(in the rows, 128 means zero)
The same turns and mirrors carry the whole set onto itself and the rows of a family onto each other. Which other rows belong to the same family as each row named below? List them in the order they appear above.
These 32 rows form 4 families of 8 rows each.
q35: [126 126 126  76 124 122 146 133 174 139 101 130 144 110 126 121 118 137
 144 134]
q119: [141 155 149 139 175 143 158 153 166 138 147 128  96 111 141 125 154 123
 141 133]
q969: [140 143 171 139 161 174 121 100 126 125 125 133 150 156 136 123 157 136
 143 100]
q315: [131 118 132 146 134 127  98 138 164 148 110 107 115 138  90 166 141 121
 144 117]
q793: [124  94 124 116 115 134 111  88 105 118 118 140 159 149 130 129 115 124
 114 112]
q842: [141 141 153 122 161 178 123 116 137 141 122 154 160 131 147 119 165 120
 156 121]
q129: [119 120 115 127 130  81 131 145 128 122 145 111 100 131 106 139  97 142
 102 116]
q221: [131 133 142 160 168 113 113 133  94 126 174 125 124 146 142 121 133 104
 110 104]
q809: [141 156 149 140 178 129 153 165 142 127 152 110  98 106 131 134 139 143
 148 114]
q260: [116 132 145  98 153 139 165 125 120 120 144 142 146 112 161 105  92 133
 110 117]
q586: [134 116 152 160 153 133  96 117  96 130 172 127 104 152 125 123 136 120
 117 103]
q192: [114 138 144 114 168 120 164 128 113 114 144 153 131 126 168  96 107 132
 115 129]
q460: [133 149 132 141 156 126 101 141 137 150 125 116 121 124  82 176 145 123
 154 110]
q864: [126 146 117  90 138 126 158 144 170 133  95 138 156 109 128 133 128 140
 141 134]
q41: [134 134 142 173 167 136 108 129  90 124 165 134 116 151 127 135 145 125
 115 103]
q102: [128 110 136 109 135 133 153 121 128 114 141 149 138 137 170  80 117 138
 107 128]
q592: [135 166 143 134 176 124 143 172 159 146 150 123 101 113 122 127 147 137
 145 124]
q737: [119 106 120 109 113 130 100  98 123 137 115 153 163 156 122 122 123 117
 111 123]
q688: [120 119  98 111 131  84 133 161 140 139 142 131 109 107 116 132 107 125
 116 137]
q75: [151 130 123  73 137 138 150 141 156 151 101 129 154 129 131 135 147 137
 152 119]
q61: [123 163 143 127 173 129 146 155 130 133 150 121 101 117 151 112 150 147
 163 142]
q275: [147 121 124 135 123 140  90 134 152 149 123 111 129 136  85 160 155 129
 144 108]
q789: [128 128 126  89 124 146 140 129 170 137  92 140 137 116 110 135 129 158
 149 133]
q161: [150 138 166 138 161 165 121 123 140 150 125 134 171 131 133 115 171 120
 144 114]
q925: [119 107 119 111 118 116  95 108 100 124 120 136 163 149 111 131 109 138
 118 104]
q85: [107 131 145 178 154 121 105 121 109 112 165 135 106 133 122 123 115 124
 107 117]
q566: [128 142 136 103 157 132 154 125 100 115 156 157 145 124 162  91 121 141
 116 121]
q695: [130 134 156 139 153 167 111 109 127 128 120 151 174 124 154 133 166 124
 136 125]
q710: [137  98 125 122 118 129 107 107 135 130 116 143 159 146 102 144 113 114
  96  94]
q321: [130 126 111 109 139  93 142 151 137 135 146 114  85 138 100 124  96 136
 122 113]
q700: [111 123 102 111 130  93 133 139 125 114 142 130  88 130 120 141  92 141
 116 123]
q470: [143 129 124 152 138 121  88 136 145 143 123 122 115 151  94 151 170 128
 148 119]

The rest of the family of q586: q315, q809, q864, q737, q161, q566, q700
The rest of the family of q85: q969, q460, q102, q688, q75, q61, q710
The rest of the family of q275: q35, q793, q842, q129, q192, q41, q592

The same turns and mirrors carry the whole set onto itself and the rows of a family onto each other. Which other rows belong to the same family as each row named below? List them in the order they appear above.
These 18 rows form 3 families of 6 rows each.
q289: [101 117 133 137 143 132  91 145  98 150  95 111 126  94]
q880: [145 154 125 143  80 169  95 122 113 128 134 124 115 139]
q317: [106 119 144 159 114  95 128 135  79  88 138 155 142 154]
q802: [ 84 118 150 150 132  99 112 155  70 130 100 135 132 114]
q528: [107 128 158 156 113  86 127 146  79 117 133 161 137 153]
q214: [131 116 108 130 137 167  85 129 127 130 136 103 131 121]
q350: [147 134 112 137  98 164  96 118 122 112 160 125 129 148]
q98: [ 97 111 153 149 151  88 114 148  91 133 104 138 139 121]
q157: [133 149 144 152  84 124 122 137  96 116 156 156 129 172]
q898: [129 156 142 157  69 136 118 133  86 108 137 149 120 159]
q159: [ 90 101 141 151 152  98 118 146  84 106 113 132 145 126]
q916: [134 135 131 152  86 128 118 122  97  92 161 151 134 164]
q729: [114 114 135 139 161 128  95 142 121 147  99 109 133 109]
q811: [ 99 138 155 159  96 102 126 148  64 111 120 155 128 146]
q983: [131 135 120 133 116 167  82 129 119 146 112 105 117 107]
q79: [150 152 128 141  94 165 103 131 124 129 150 128 123 159]
q908: [102  99 121 136 165 133  96 142 108 126 112 106 141 110]
q579: [141 132 123 135 132 167  90 134 136 145 121 104 125 127]

The rest of the family of q157: q528, q98, q729, q79, q579
The rest of the family of q983: q289, q880, q802, q898, q811

The same turns and mirrors carry the whole set onto itself and the rows of a family onto each other. Which other rows belong to the same family as each row named below? List them in the order they appear above.
These 28 rows form 7 families of 4 rows each.
q328: [133 119 105 154 146 120 160 137 109 178]
q82: [119 141 101 126  93 142 118 144  88 101]
q116: [138 128 107 171 158 131 159 142 105 156]
q454: [123 142 110 119 143 126 178 106 125 132]
q544: [145 152 118 102 140 160 123 165 123 117]
q492: [156 129  97 126 110 136  96 146 129 106]
q918: [140 147  93 110  88 150 105 143  99 123]
q545: [ 95 144 102 136  95 159 122 123  99 129]
q430: [135 115 124 121 133 110 152  91 113 141]
q886: [125 129 123 141 149 119 154 105 127 169]
q478: [155 114 109 106 138 153  99 156 121 127]
q508: [130 119 120 137 142 102 161 116 119 163]
q369: [127 135 100 109  86 138 110 155  92 124]
q208: [158 149 128 124 131 112 150  96 123 134]
q791: [143 124 100 101 109 138 102 165 115 121]
q347: [142 129  98 112 129 147 109 166 121 100]
q960: [129 124 103 114 143 159 106 144 149 122]
q160: [144 111  90 177 144 147 142 123 112 149]
q239: [116 143 113 111  91 148 127 132  75 130]
q926: [126 130 111 156 150 132 153 120 118 180]
q491: [141 122  90 148 153 153 155 146  99 173]
q398: [128 164  90 117  92 146 131 154 102 115]
q456: [117 150 110 156 149 135 165 144 118 166]
q994: [133 137 124 146  94 147 105 126  86 115]
q329: [130 123 129 159 142 108 140 107 134 146]
q999: [163 150  96 164 139 151 147 141 100 165]
q622: [152 140  94 101 105 150 100 149 117 120]
q552: [130 132 129 142 149 104 165 110 116 136]

The rest of the family of q544: q454, q160, q994
The rest of the family of q329: q492, q398, q456
The rest of the family of q508: q328, q369, q791
The rest of the family of q918: q886, q926, q622
The rest of the family of q82: q116, q347, q552

